(in the rows, 128 means zero)
The same turns and mirrors carry the whole set onto itself and the rows of a family onto each other. Which other rows belong to the same family as each row named below? List them in the order they appear above.
These 32 rows form 4 families of 8 rows each.
Veve: [145 125 107 106 144 126 139  85 145 130  95 165 150  95 118]
perod: [129 138 124 110 125 139 162 155 142 134  89 173  96 110 126]
sud: [162 135 117  96 142 120 132  91 140 125 101 201 128 142 119]
suz: [138 127 118  96 124 123 130 142 149 150  96 192 104 154 115]
Dekig: [144 129 102 105 134  98 125 134 127 149  88 141 137  82 146]
zute: [156 136 114  99 127 100 119  96 114 137  97 197 124 149 115]
lala: [112 140 116 102 131 143 153 153 128 120  99 170 110 111 111]
tib: [130 132 124 138 125 118 119 136 141 109 119 179 143 146 168]
kelop: [130 143 123 143 120 103 120 128 132 111 119 177 135 150 160]
lalu: [120 134 106 104 122 137 160 161 132 122  88 164 112 108 109]
musor: [143 137  97 108 125 116 126  82 135 130  98 163 153  95 118]
Fusam: [161 122 105 113 127  96 132 126 139 150  82 148 142  88 150]
Nukid: [146 122 101 109 118 106 127 132 145 144  85 138 147  87 135]
lilam: [149 140 112 102 136 114 129  83 120 143  94 188 116 145 111]
dov: [119 136 116 147 129 123 118 123 141 118 105 181 133 150 164]
vuvo: [132 146 116 111 120 121 144 130 131  83 127 178 145 113 137]
Vup: [128 144 110 106 140 134 159 150 117 119  94 164 106 100 118]
Mudi: [130 149 124 120 130 132 149 138 127  84 113 181 136 113 141]
Nasif: [131 136 118  83 128 118 125 140 118 152 100 179 101 144 101]
Nabo: [147 125 112 124 141  99 109 149 128 144  78 163 119 126 170]
vatat: [142 110 113  97 140 102 124 131 135 152  91 143 140  93 139]
Gevi: [151 136 100 111 118 107 138  77 143 142  94 161 145 101 120]
dut: [139 127 105  90 129 118 123 144 126 145  86 186 106 151 106]
Nek: [124 133 134 138 115 119 123 109 132 120 124 165 139 146 161]
Raf: [141 122 109 135 139 107 118 147 139 154  83 157 128 128 170]
voz: [145 136 104 106 141 120 117  84 120 130  93 195 126 144 115]
pag: [118 126 108 102 125 120 126 140 126 158  99 175 106 144  99]
bel: [134 113 128 122 143 105 112 127 118 154  89 155 125 134 172]
resi: [129 132 112 134 139 101 110 144 130 157  90 155 123 133 168]
gezu: [145 147 136 118 109 124 156 131 129  93 121 166 124 104 144]
bod: [150 142 104 122 129 119 144  76 133 134  85 168 146 107 122]
faluf: [134 155 117 125 121 120 161 129 128  86 109 175 131 111 134]

Which other rows belong to the same family as Raf? lala, tib, Fusam, lilam, Mudi, Nasif, Gevi
Which other rows belong to the same family as vatat? Veve, perod, sud, suz, Nek, bel, gezu

The same turns and mirrors carry the whole set onto itself and the rows of a family onto each other. Which other rows belong to the same family as each row named below? List them in the order they appear above.
These 30 rows form 5 families of 6 rows each.
mokuz: [189 151 130 123 139 116 122 131 136 144 119 118 142 117 114 126]
Luve: [151 105 126 121 129 160 122 107 125 145 141 150 144 128 129 148]
non: [110 156 104 150 151 116 126 148 129 107 126 118 118 150 126 110]
fitev: [180 149 123 132 143 115 127 132 125 151 111 140 136 122 101 127]
folub: [121 130 156 144 134 148 136 110 121 126 136 123 141 109 129 153]
kada: [191 141 120 141 140 120 121 133 144 139 125 120 143 127 105 127]
gemut: [107 115 100 144 145 148 149 124 116 112 124 108 112 125 123 139]
fikur: [162 139 118 120 125 161 125 106 120 144 126 147 150 130 134 150]
Mege: [160 121 103 105 125 163 118 100 129 136 139 145 144 131 131 142]
bar: [ 94 105 106 129 145 134 143 124 127 116 129 123 108 143 129 121]
litiv: [153 132  93 127 178  99 126 112 122 143 129 143 102 123 134 132]
pepim: [147 154  95 128 167 101 134 120 115 143 124 152 101 132 118 112]
Zinod: [178 140 140 123 138 132 113 131 137 165 131 129 134 126 120 122]
dobe: [106 103  91 123 136 134 158 113 126 115 128 123 109 125 130 133]
butek: [109 106  88 130 132 134 154 123 121 116 105 114 123 137 135 135]
rukil: [115 119 147 148 121 152 143 125 130 132 148 110 137 119 138 133]
Zovo: [182 141 133 130 137 109 125 140 144 146 127 122 134 108 111 129]
Sura: [114 161 119 141 147  98 114 144 138 115 118 113 125 138 143 113]
sakik: [117 155 107 147 141  92 119 142 121 112 119 113 122 131 137 104]
karov: [156 133  99 116 165 104 132 135 133 155 125 159 109 145 125 121]
les: [145 134  90 113 162  97 124 122 124 140 129 159 104 130 141 128]
Toz: [103 115  93 121 140 135 153 111 123 101 125 113 118 133 127 129]
latug: [118 141 112 147 146  97 122 155 127 138 124 116 109 135 136 101]
Zik: [160 123 111 117 132 154 114  96 122 128 137 150 148 125 132 149]
dumig: [154 141  87 118 167  94 138 122 123 135 124 156 111 130 130 131]
lufo: [128 128 146 154 125 140 145 113 123 114 152 113 147 105 135 142]
bava: [121 122 156 148 121 127 146 105 122 124 140 118 145 102 125 132]
Sutat: [119 150 118 137 131 102 117 154 138 115 116 109 120 133 133 102]
rovi: [123 129 152 149 116 132 128 120 129 119 150 122 145 102 132 135]
zaze: [155 134 112 118 123 156 124  87 126 134 142 153 147 135 138 136]

Which other rows belong to the same family as Zinod? Luve, bar, rukil, karov, latug
Which other rows belong to the same family as fikur? non, fitev, folub, gemut, pepim
Which other rows belong to the same family as litiv? kada, butek, Sura, bava, zaze

